In the data rows, 128 means zero.
Some points:
[148 146  91 129 139 122 190  88 109 143 139 148 130 125 224 135  75  60
 197 133  87 217 251 145  85 125 107 153 101 128 187 166 120 147 134 136
 158 117 131 171 160 157 148 200 154 211 181 148]
[124 167 144 151  95 199 124 133 128 214  84  93 109 180 106 165  72 200
 124  84 105 160  47  64 115  84 134 136 122 132 153 121  94  83 168  99
 163  76 104 114  92 106 108 149 128  92  74 160]
[178 128 170  66 150  89 105 112 238 148 183 166 179 131  99  68  86  71
 107  93  89  91  86  92 147 109 117 124 138  31 137 136  79 137 156 109
 182 129 128  86  62 156  98 119  80 221 105 152]
[143 110 110 160 141 113 222 138 174 142 131 134 202 108 165  93 182 109
 133 104  59 130 154 123 254  83 163  53 164 225 105 142 131 182 155 109
 104 102  89  75 142  82 134 129 159 200 128 177]
[ 99 164 116  95  94 144 106 133 105 155 144 149  82 124 105 142 116 155
 119 118 109 158 116 179  72 153  87 125 183 120  71  90 114 173  87 116
 121 165  79 140 143  79 210 109 128 159 156 145]
[172 110 163  80  53  72 138 104 127  52  63 109 140 128  97 119  97 208
 161 145 143 127 139 152  72 142  56  86 145 182 197 168 172 224 157 117
 141 120 189 225  86 133 108  90  86  64 154 151]
[125  89 191 120 107 123 122 195 146 140 201 148  99  95 102 228 120 241
 102 155 179 150 214 127 208 178 156 118 173  55 118  49 149 120 148 132
  87 120 130 111 161  90  96 149 145 182 126 112]
[120 140 128 143 204 130 145 126  91 133 161 169  85 130 108 140 159 151
 100 103  81 170 205 220 104  81 110  77 181 187 188 159 172 161 100  90
 157  90 194 107 118 190 123  17 117 149 107 107]
[ 79 166 117  60 119 145 100 166 145 176 134 200 147 114 108  96 124 114
 121  80 167 100 168 108 146 150 191 168 138 205  81 122  66 190 186 179
 118  55  93 102 143 224  80 146 115 183 128 111]
[145 139 128 139 175 120  54  78 141 151 123 165 208 185 107 144 148 106
 136 155 217 126  49  51 151 140 130 139 147 135 165 116 144  74 179 178
 185 102  40 126  73 152 160 103  84 219 174 112]
[152 112 114 245 170  87 126   5 133 175  22 118 188  85 114 121  86 192
  60 183 132 130 157 183 111 175  65 116  92 113  21 136 160  88 156 131
 117 142 144 132 139 211 138 160 163  43  95 161]
[156  99 122  55 101 160  77 108 146 111  75 121  89 150 178 216 129 142
 145 143 101 149 168 148 193  97 162 135 145  96 119  86 158 139 113 113
 111 142 166  51 170 156 179  73 140 127 189  91]
[159 154 113 108 207  73  93  17 218 165 169 120  94 147 100 146 195  34
 119 150 128 113 163 121 145 155 126 111 100 162 183 132  97 148 130 120
 144  96 123 185 145 130 119 139 145 169 106 235]
[101 146 156 118 108  61 112 135 154 137 135  88  99 140 162 112 135 150
 168 144  95 155  69  82  95 171 144  83 100  70  91 160 156  76  97 149
 167 117  35  89 163 181 120 125  85 118  36 151]
[120 139 212 124 105 237 174 126  89  84 151 172  59  88 141 136 111  71
 142 116  94  88 116 144 111  51 131  86  95 136 140 102 177  97 137  84
  62 117 105  64 117 140 193 158 112  60 185 127]
[207 132 146 183 104 135 208 131 124  99 112 176  75 169 149 137  99 148
 125 137  69 122 119  20  71 120 139 115 131 143  77 104  74 101 144 152
 118 147 163  75 157  66 101 124  92 115  98 126]
[141  70 114 122  49 188 149 101 157  97 129 171 161 147 121  90 151 181
  77 140 135 133 196  32  94 152 158 116  54 112  90 118 137  56 117 114
 143 177  91 226  65 169 128 165 177 116 131 124]
[ 71  94  77 104 162  41 105 166 139 145 137 129 110 189  61 109  59 103
 139 196 142 187 112  50 149 120 126 149 108 161  66  76 197  72  88  94
  39 177 202 175 147 121  96 121 171 134 116 153]
[189  95 127  86 138 131 204 193 133 150 128 109  72  76 117 106 132  46
 133 171 154  92 178 239 186 184 141 146 127 196 117 194  86  77 169  93
 147 159 150  93 137 131 114 130  46 193 111 106]
[115 144  92 118  77  76 202  99  50 103 104 104 181  25  88 123 187 165
  64  97 105 168 121  61 140 150  35 168 102 152 146 159 213 102 124 144
 117 136 150 142 121 148  81 122 110 107 135  65]
[170  83  98  96 125 165 211 113 115  52 100 109  65 108 140 121 107 155
 152 126 214 168 135 137  99 122 101 160 154 147 117 156 151 185 114  96
  62 168 166 105 129 143 162 153 238 100   0  27]
[127  77 117  68 198  74 176 145  72 144 151 194 113 173 161 159 114 162
 141 104 197  90 140 179 148 178 119 158 134  92  94 102 155 188  63 129
 119 142  80  98  55 102 147 120 110  86 189 126]
[ 73 145 151 109 225  76 128 199  60  79 168 207  94 121 143 120 143 255
 153 216 140 139 171  70 187 112 124 126 103 114 106  89 123 155 168 132
 171 189 133 121 118 168 208 131 152 191 167 158]
[212 138 162 160 139 140  51 148  96 190 132  97 106 149  88  92 205 121
 141 101 191 112  78  82  57 125  74  96 137 109 152 197 184 220  43 132
 157 130 149 153 158  83 118 215  43 143 142  99]
[160 159 157 173 108 114  86  96  65  61 160  71 161 147 178  60 181  36
  83  58 148 141 136 139 152 110 115 143 237 127 197 174  15 106 121 129
 102  92 172  96 155 153 105 162 141  58 140 236]
[ 70  92 122 135 195 128  76 114 116 120  96  70 168  87 142 196 115  98
 149 127 154 127  83  23  44  78 126 163 130 112 119 111  43  89 153  60
 156 151  77 138 176 108 102 117  91  82 125 131]
[111 116 104 159  45 127 115 112 215 144 164  97  91 101 148  91 124 173
  69 210 133 127 120 132 107 107 103 118 126 150 155 217 105 145 130 141
 153 184 116 128  85  77  62 174 152  77 152  69]
[116 179 100 144 242 124 124 193 125 170  97  95 135 137 202 128  89 149
  96   0 150  43 146 162  81 152 190 105  73  98 126 255 110  41 178 138
   9 134 169 240 140 109 101  86 206 223 176 169]
[ 71 131  75 173 155 120  81 107 125  80 159  93 157 137 123 161 138 130
 125 131  91 153  34 144 124 214 193 119  91 123 118  51 101 150 127  93
 117 123 151 101  73 154 166 145  96 167 134  97]
[177 107  68 164  24  81  88 144 172  99 143 144  56 119 143 184  84 169
 109 118 130 101 125 143 104 104 111 180  45 218  89  78 178  67 103 135
 177 126 125 101 205 134  87 125 196 147 162 132]
[ 90 148 189 147 125  88  66 159 255 104  95 107  95 110 103  16 113 101
 154  82 143 136 181  42 224 201  82 114 121 137 143 126 143 106 168 156
 243  89  98 152  60  22 128  72 121  38 113  33]
[ 77  68 105 137 185 108 110 102 111 130 174 177 137 166  75 133 117 237
 153 118  44 166  68 145 162 157  79 148  95 108 207 236  88 204  72 114
 148 136  82 122 199 109 120  74  76 125 114 161]
[135 106 134 106 126 103  48 145  80  74 121 170 153 116 111 211  91  74
  97 112  63 112 102 137 173  82 167  70 142 101  43 156  95 115 112 185
 206  93 116 240  73  74 108 233 129 117  89  86]
[116 120  81 160  82  88 179 132 192 138  92 170 162 143  82 161 163 111
 107 137 204 135 135 125 108  76 119 128 133  51 170 118 112  35 165 109
 103 105 171 162 162 110 182 146 130  47 125  75]
[153 128 167 141 143 174 140 150 149 120 171 164 142 113 115 174 170 130
 184 140 143 163 108 118 110 121 107 185 136  99 113 222 156 180  98 175
 128 109 148 107  60 109 170  79  91 117 129 198]
[ 56 113 140 194 115 158 117 126 116  99  29 103 124 123  91 134 120  54
  56 103 135  84  89 110  55 128 153  77 139 120 113 127 101 117 110 159
 121 189 125  64 196 100 118 152 227 106 124 112]
[108 132 168  98 123 231 132 104 136 122 139  87  32 142 205  81 125  97
 156 127  69  96  74 150 148 108  57 105 185  91 111  88 157 155  94 162
 133  75 175 122 103 155  60 131  78 115 126  88]
[170 205  64 162 147 159  82 146 141 118 144 111 146 130 107  84 118  65
 180 150  61  94 103 112 117 140 224 146 218 116 111 115 169  94 164  90
 119  67  66 135 139 152  92 128 147  97 131 159]
[130  84 103  44 139 204  94 150  95 200 143 127 127  92 189 104 178 142
 142  91  66 108  69 133  77 139 152 124 146 143 171  65 137  91 171 200
 169 188 152  85 129 109 144 145 130  62 131 176]
[159 143 161 109  87 184 118 167  78 118 120 115 173 155 179 115 136 127
  36 151 173 158  59 182 107 119 113 157 115  96 118 117 161 176 139 110
  96 124  99 143 206 107 162  83 135  97 118 106]
[148 110 122 143 128 157 122 225 142 132 104  12 131 141 135 151 141  95
 121 123  55  62 103 128  84  95  98 166 182  96 161  71 146 146  70 169
  80 146  96 127 136 191 148 148  87 101 115 156]
[ 92 150 222 129 158 120 210  82 138 123 118  44 142 143  92  95 134  77
 114 133 161 144 131 183 156 113 255 146 113 160 175 105 107 122  78 157
 112  95 120 123 148 148 163 123 155 135 195 109]
[111 136  66  88 143 118 160 103 127 106 115 130 157 103 144  92 133  98
 148 166 225 118 204 228 102  94 111 157 141 150 146  80 113  69 104 137
  74  54 132  72 124  67 109 143 113 224 121 186]
[ 59 135  95 119  51 167 107  76  79 112 155  67 197 172  86 128 108 118
  98 132  74  61 228  57 133 142  70 135  46 126  98 101 174 159 193 142
 137 132 155 132 127  96 146 110 117  71  91  78]
[118 204 141 151 166 143 187 126 144 117 156 140 176 148 131  90 161 113
 172  96 212 182 155 251 152 132 161 123 153 165 172 145 136 162 158 109
 166 206 143 129 104 129  89 131 107 158 126 180]
[133 126 168 110 110  89  75 147  13 190 115 148 126 121 111 160 167 119
 185 167  62 116 126 249 124  89 166 220  75 109  97  38  85 141 135 104
  15 137  87 151  87 144 117 109 157 148 129  69]
[153 158 130 158  94  72 161 140 196 149 140 154 167 117  87 126  93 166
 221 157 207 151 105 101 166 157  68   6 109 152  82 162  78 110  79 115
 156 132 165 136 114 137 136  65 187 101 160  87]
[106 105 105 162  67 184 142 137  38 133 117 151 102  94 177 148 114 113
 130 130 109  93 107 143 193 130 209 164 120  92 186  60 125 166  87 104
 138 140 167 173 139 134 158 116  97 149  84 127]
Along one direction, these points spread out more than along any other. Take the direction at right angles to it along which they spread out most. Then take the direction at right angles to both along which they spread out most. Go by this last direction. Where along it does each point below lie, from 0 to 99? The average is 50, and the first point in the table lies past the average. One standard deviation of the points above along it is 16.
[153 158 130 158  94  72 161 140 196 149 140 154 167 117  87 126  93 166
 221 157 207 151 105 101 166 157  68   6 109 152  82 162  78 110  79 115
 156 132 165 136 114 137 136  65 187 101 160  87] 81
[145 139 128 139 175 120  54  78 141 151 123 165 208 185 107 144 148 106
 136 155 217 126  49  51 151 140 130 139 147 135 165 116 144  74 179 178
 185 102  40 126  73 152 160 103  84 219 174 112] 45
[159 154 113 108 207  73  93  17 218 165 169 120  94 147 100 146 195  34
 119 150 128 113 163 121 145 155 126 111 100 162 183 132  97 148 130 120
 144  96 123 185 145 130 119 139 145 169 106 235] 49
[178 128 170  66 150  89 105 112 238 148 183 166 179 131  99  68  86  71
 107  93  89  91  86  92 147 109 117 124 138  31 137 136  79 137 156 109
 182 129 128  86  62 156  98 119  80 221 105 152] 40
[ 71 131  75 173 155 120  81 107 125  80 159  93 157 137 123 161 138 130
 125 131  91 153  34 144 124 214 193 119  91 123 118  51 101 150 127  93
 117 123 151 101  73 154 166 145  96 167 134  97] 42
[ 77  68 105 137 185 108 110 102 111 130 174 177 137 166  75 133 117 237
 153 118  44 166  68 145 162 157  79 148  95 108 207 236  88 204  72 114
 148 136  82 122 199 109 120  74  76 125 114 161] 59
[116 120  81 160  82  88 179 132 192 138  92 170 162 143  82 161 163 111
 107 137 204 135 135 125 108  76 119 128 133  51 170 118 112  35 165 109
 103 105 171 162 162 110 182 146 130  47 125  75] 55
[159 143 161 109  87 184 118 167  78 118 120 115 173 155 179 115 136 127
  36 151 173 158  59 182 107 119 113 157 115  96 118 117 161 176 139 110
  96 124  99 143 206 107 162  83 135  97 118 106] 40
[101 146 156 118 108  61 112 135 154 137 135  88  99 140 162 112 135 150
 168 144  95 155  69  82  95 171 144  83 100  70  91 160 156  76  97 149
 167 117  35  89 163 181 120 125  85 118  36 151] 39
[ 79 166 117  60 119 145 100 166 145 176 134 200 147 114 108  96 124 114
 121  80 167 100 168 108 146 150 191 168 138 205  81 122  66 190 186 179
 118  55  93 102 143 224  80 146 115 183 128 111] 50
[106 105 105 162  67 184 142 137  38 133 117 151 102  94 177 148 114 113
 130 130 109  93 107 143 193 130 209 164 120  92 186  60 125 166  87 104
 138 140 167 173 139 134 158 116  97 149  84 127] 40
[156  99 122  55 101 160  77 108 146 111  75 121  89 150 178 216 129 142
 145 143 101 149 168 148 193  97 162 135 145  96 119  86 158 139 113 113
 111 142 166  51 170 156 179  73 140 127 189  91] 53
